Families of rows that turns and mirrors carry onto each other, the same ones carrying the whole set onto itself: the rest of each named row's family, in list order
6 families of 5 rows
zisez: [  2.3  22.5  37.7   0.2 -20.5   9.0  12.5  22.8 -29.7 -25.9  -1.1  20.2
 -29.2   5.1  54.4  23.9 -11.1 -17.4 -42.6  -6.5   9.1 -12.2   3.8  24.7
  40.6   8.0   5.0  27.2  26.7  -5.1  11.2  -5.5  16.5  -6.3  -0.8 -49.6
  35.1  -1.2  16.0   1.9  33.4 -17.0]
zok: [-48.7  29.7  37.1 -15.3  -2.5  -4.6 -27.6 -32.5 -12.7  -7.7  15.7  19.6
  -4.5   1.0  30.8  26.2  -1.2   2.0 -11.8  10.2 -28.5  20.5 -21.8 -21.2
  36.0  21.3  -8.0 -35.9  -3.0 -44.3  -7.6  17.5   3.5 -25.2  22.6   4.8
  -6.6  15.2   2.5  -8.7   7.4  -8.0]
fabis: [ 46.6  -2.1  -6.0  35.1  -2.8 -13.4  -5.5  48.8  -6.6  15.2 -39.6  -5.1
  -8.9 -32.7  -2.8 -32.1  22.0  -4.1  13.8 -11.3   2.3 -23.7   8.9  14.1
  21.6 -11.5 -14.0   7.0  13.0  17.9   8.8  23.1  13.6  16.8 -17.4 -30.1
  36.5  -1.4 -26.5  -7.4  25.7 -21.3]
Koso: [-39.5 -10.0 -12.9  -0.9   4.2 -15.6 -24.3 -27.6  24.6  23.3   7.8  18.1
   5.8  34.9   3.3  -1.1  23.3  14.1 -18.8  19.2 -36.9  31.7 -11.3 -40.6
   0.5 -23.7   6.7 -15.8  -7.7  -7.7 -12.3  -5.1 -45.1 -12.4 -16.5   0.2
 -17.2  24.3   0.9 -21.4   6.3 -13.1]
Puro: [ 36.5 -27.8 -34.1  46.5  -4.2 -14.3 -30.3  28.5  34.1  -4.3   5.9 -15.0
 -14.1  -8.2 -19.5 -20.3  33.2  -1.5 -37.1   8.0 -31.4  15.0   7.3 -49.0
 -19.4   2.6  -1.8  28.7  -5.6  -6.9 -11.5  21.0 -30.3   1.7   0.9 -26.3
 -14.2   9.4  -3.9 -19.7  30.6 -26.7]
fid: [-16.0  49.7  32.1  -5.7 -10.5 -13.6 -29.3  -8.8 -14.2 -17.1  12.5  20.9
 -14.0  -4.9  42.2  25.7  -5.5 -19.1 -19.8  -1.9 -27.4  16.7 -32.1 -21.2
  30.1  22.5 -17.2 -34.1  -4.5 -38.4 -20.7  19.6  27.2 -27.2  33.0  -8.6
 -14.6   9.4   4.7 -17.1  -5.8 -23.9]
ruruk: [-31.5  48.7  31.5  -7.4  -6.5  -4.7 -13.5 -17.5  -6.8   3.7   4.1  30.9
  13.4  -2.7  35.8  29.2   3.5   3.4 -17.4  17.2 -21.3   2.7 -32.0 -15.2
  33.2  47.6 -10.1 -26.7  -9.0 -30.9 -16.5  -0.8  18.4 -17.6  32.8  -4.6
 -21.5  -5.3  11.5   2.4  -3.5 -13.7]
daso: [ 10.4 -44.4 -35.7  33.3   4.2  -5.4 -24.4  29.3  17.1   0.5  10.0 -19.2
  -5.5  -5.6 -20.5  -3.8  42.0  13.6  -2.9  13.6 -37.4   1.4  14.8 -37.2
 -17.7  11.2  -5.1  50.6   1.0  -9.3   7.0  18.4 -16.3  -8.6  23.6 -30.3
 -15.4  -1.9 -11.0   9.3  35.0 -17.6]
nafo: [-30.1  13.4 -21.4   4.7  13.9 -11.7 -26.8 -18.0  22.5  32.2 -10.2  36.1
  15.8  35.6  14.9  -1.2  12.3 -12.5 -22.1  13.1 -41.0  30.1 -28.1 -35.4
  -9.4 -13.6 -10.9 -11.6   1.2  19.4 -17.6 -29.3 -17.7 -21.1   0.7  -4.6
 -29.2  17.7  -0.5 -25.5   3.9 -15.1]
pafi: [ 45.5  -6.0  12.1  36.9 -14.9  -1.4   4.2  50.0  -4.5   3.9 -29.4   4.5
  -8.9 -24.4  -2.7 -31.2  32.5   4.6   0.2 -15.7  21.7  -6.1   7.8  28.9
  26.8 -23.5   2.2  12.0  14.6  -4.6   3.0  27.9  15.7  19.6 -18.9 -31.0
  27.6  -2.4 -14.3 -10.9  21.8 -34.1]
bif: [-39.7  -9.2 -22.2  -8.7  10.8 -18.5 -13.7  -5.7  24.1  38.7   8.1  22.1
   6.2  47.3  20.9  15.1  24.4  -3.2  -4.4  13.7 -31.7  16.2  -7.5 -26.3
  -3.8 -27.7   6.7   8.8   1.6  13.0 -23.8 -22.5 -23.3 -23.8  -6.0  -5.1
 -36.5  27.1  -4.9 -10.5  -2.9 -25.5]
fuso: [ 29.9 -37.6 -25.0  42.6  -0.9  12.3 -21.6  26.6  24.1 -11.2  -5.3  -5.4
 -12.3  -3.6 -36.2 -22.5  36.4  14.9 -37.9   9.2 -20.7  16.3  15.6 -35.1
 -23.2   1.9 -11.7  33.7   3.0 -12.9   4.3   0.3 -27.7   9.6   3.2 -26.6
 -10.9  -3.5   2.7 -22.6  24.7 -23.0]
Buno: [ 25.3 -28.6 -39.2  44.3  10.9  -1.9 -28.6  19.8  23.7   5.0 -12.7  -5.5
  -2.9  -6.9 -29.3 -21.4  28.6   4.0 -26.1  15.3 -44.0   5.3   4.9 -43.5
 -24.7   8.4 -19.0  33.6   0.2  10.3   7.7  -0.5 -29.0   4.2   7.6 -26.0
  -8.4  -1.7 -12.2 -15.0  32.6 -12.4]
Limal: [-26.2   3.8 -22.1   0.6  -1.1 -17.4 -18.3 -18.1  25.3  35.0  -6.6  26.5
  18.5  39.4  12.3   4.9  33.6  11.7 -26.9  21.7 -37.2  20.9 -26.2 -38.1
  -9.0   0.7  -2.9 -12.2 -12.8  11.2 -13.5 -32.9 -27.2  -7.6  -7.0 -11.4
 -30.3   4.9  15.5 -10.1  -9.8 -11.7]
mik: [ 15.5 -41.5 -25.4  32.6  -0.6 -10.6 -21.8  12.3  20.2   0.9   2.9 -22.5
  -7.7 -11.4 -28.0 -26.0  39.2  23.8 -20.2  13.0 -24.8  12.1  16.8 -38.3
  -8.3  -3.4   7.9  28.0  -4.0 -10.4  11.0  28.8 -47.0   9.6  -5.7 -21.5
   7.5   3.8 -12.2  -5.0  42.2 -10.6]
Fovov: [-28.9  52.1  31.9  -6.2   4.5   6.0 -23.9 -14.2 -10.8 -11.1   0.9  33.2
   3.5 -11.4  37.6  22.2 -16.1 -22.3 -14.7  10.3 -28.8   3.6 -27.5 -19.6
  36.0  37.4 -19.8 -20.8   8.4 -22.2 -13.0   6.0  26.0 -23.5  41.3  -3.6
 -14.8   1.8  -1.5 -10.0  13.9 -19.7]
biriv: [ 17.2  26.0  27.2  12.9 -23.9 -16.7   6.3  33.0 -33.9 -26.6   8.2   3.2
 -43.6  -2.8  57.3  29.2 -21.2 -26.2 -41.9 -15.0   0.1 -22.0  -0.8  11.5
  38.2  13.4   1.1  13.0  15.5  -2.0   2.9   8.8  10.0 -17.9  -4.9 -49.9
  40.8  16.6   6.8   0.6  24.0 -11.3]
Vibu: [ 28.2 -33.4 -33.5  37.1 -10.7  -8.4 -20.7  23.5  27.5  11.1 -14.2 -10.7
   4.8 -10.6 -29.2 -15.4  46.7  26.9 -24.1  15.7 -30.2  -6.1   9.4 -40.7
 -21.1  26.5  -5.6  27.0 -14.2  -1.7   4.2   3.6 -30.8   9.8  -2.7 -31.6
  -6.2 -11.8   4.4  -0.3  26.0 -12.8]
tuvip: [ 52.3  -1.0  -3.8  42.3 -16.4 -32.2  -0.8  54.9  -5.2  13.6 -21.0 -11.4
 -18.1 -25.7   6.6 -24.2  30.3 -10.6  -1.6 -24.5  14.9  -8.6  -2.8  16.5
  22.6 -20.6   3.9   5.5   8.3   7.6  -7.0  39.8   7.2   1.4 -19.4 -33.9
  33.9   7.0 -17.8  -4.4  23.3 -26.5]
Gosu: [-27.0  37.0  43.0  -7.4  -1.6   6.7 -28.0 -11.6  -8.2 -14.7   5.2  37.5
  -2.9 -10.4  35.6  25.8   4.7  -8.4 -28.0   4.2 -24.0  32.2 -30.8  -7.4
  28.4  25.7 -20.4 -17.1  -0.6 -46.9 -12.6   0.6  31.3 -25.3  38.4  -4.3
 -17.8  -1.1  12.1 -11.8   5.0 -17.7]
Tudov: [ 25.6 -17.1  10.9  27.5 -11.9 -19.3   0.5  37.7 -14.4  11.5 -18.5 -14.5
 -13.4 -33.5   4.3 -19.7  24.8  10.8   9.2  -9.6  15.5 -14.2  12.3  22.4
  38.3 -16.7  12.8   6.1   8.1  -4.6  10.9  43.0  -6.3  12.2 -25.1 -26.9
  51.5  10.6 -23.3   5.8  37.2 -10.6]
vatu: [-14.7   7.8  21.0 -19.4 -13.7  -1.3  10.2  29.5 -24.1 -21.3   6.8  -3.4
 -45.7   9.1  53.8  43.2 -15.0 -15.4  -7.8  -3.7  -5.9 -41.4  23.2   7.0
  36.0  18.1  -6.8  27.8  27.5  -0.9  10.5  -0.3   9.9 -16.6   3.5 -46.9
  26.1  11.9   9.8  12.5  25.5 -10.5]
Vegu: [ 44.7  -1.6   6.0  23.4 -19.5 -19.6   7.2  48.3   1.4  21.1 -35.8  -7.7
  -5.4 -33.4   5.5 -17.0  35.1  16.0   7.3  -5.9  19.3 -34.5  10.3  20.3
  26.3   4.4   0.6   2.5   1.7  11.1   1.2  17.6   4.5  21.0 -25.7 -34.3
  36.9 -11.5  -5.9   7.6  16.5 -14.9]
gamu: [ 28.6 -22.9   0.2  23.2  -2.5 -22.7  -4.3  54.0  -8.2  27.4 -20.3  -6.6
  -8.3 -26.1  11.4  -2.9  33.8   7.0  36.5 -13.2   3.0 -30.4  10.0  29.0
  30.2 -23.7  -5.1  13.4   9.4   3.4  -0.2  25.1  18.4  -0.5 -21.4 -27.6
  28.3  12.6 -28.0   5.2   9.4 -21.7]
geli: [-38.3  27.1  30.5 -10.7  -0.7   0.2 -26.9  -4.7  -4.2  -3.0  14.6  21.6
   8.2  -5.8  29.5  32.6  -1.9  -4.1  19.2   4.2 -21.7  -1.5 -17.4 -19.3
  35.7  29.4 -14.8 -16.3   7.2 -42.2 -18.0  23.7  25.7 -34.9  38.4  -0.2
 -30.3   7.6  -4.9  -2.5   0.2 -30.2]
rofo: [-20.1   6.3 -15.1   9.7  -8.1 -22.8 -33.3 -11.2  26.3  20.3   5.7  28.9
  -0.9  43.6  18.2   2.3  13.1 -11.2 -30.4   1.7 -37.8  31.8 -25.3 -43.1
 -12.4 -20.1  -2.4 -17.8  -6.5   2.9 -28.1 -13.4 -25.9 -29.1 -14.5 -11.4
 -29.2  28.4  10.4 -36.3  -2.1 -29.2]
Fep: [  2.3  31.9  25.5  -0.5 -14.2   3.4  10.0  26.1 -27.9 -18.6 -13.7  10.7
 -31.9  -4.3  51.1  20.1 -29.0 -25.5 -23.6  -5.8   3.1 -40.0   7.0  12.4
  41.6  23.5  -8.6  14.6  31.7  17.5  15.2  -0.1  12.7  -6.0  -3.5 -46.0
  42.7   6.8   5.7   2.1  35.4 -14.0]
munov: [-22.2  -4.7 -10.4   5.9   5.2   0.9 -23.4 -12.7  25.7  24.4 -10.1  37.3
   0.9  37.9   7.0   1.3  31.1   3.6 -29.1   4.4 -30.2  42.8 -24.0 -20.9
 -15.5 -24.7 -12.0 -13.6   0.5  -4.1 -18.3 -37.7 -17.4 -20.7 -14.3  -7.6
 -28.0  16.1  12.9 -35.8  -4.2 -23.3]
Kunob: [-17.9  18.0  38.4 -11.4 -15.2  -8.8   9.1   7.5 -37.7 -20.4   9.4  -0.8
 -37.0  -5.0  53.0  29.4 -14.3  -6.2 -23.8  -2.6   1.2 -17.7   4.8  17.1
  53.2  14.8   3.0   2.1  17.4 -13.6  17.1  11.6  -2.0  -9.2  -5.4 -37.0
  47.7  13.5   1.5  11.1  34.1   4.4]
kabuk: [ -3.9  33.3  32.0  -6.9 -24.8  -5.2  19.5  22.0 -22.8 -11.7  -7.4   8.3
 -26.5  -0.3  50.5  33.3 -11.3  -5.3 -28.8   0.6  14.8 -42.1  -0.2  11.1
  42.0  41.2   2.8   9.7  18.1   1.7   9.6  -4.4   6.2  -5.0  -1.8 -43.8
  32.1  -7.6  20.3  17.8  25.0  -7.6]

Same family as Buno: fabis, nafo, Fovov, Fep
Same family as Kunob: zok, Koso, mik, Tudov
Same family as Limal: ruruk, Vibu, Vegu, kabuk
Same family as biriv: Puro, fid, tuvip, rofo
Same family as zisez: pafi, fuso, Gosu, munov

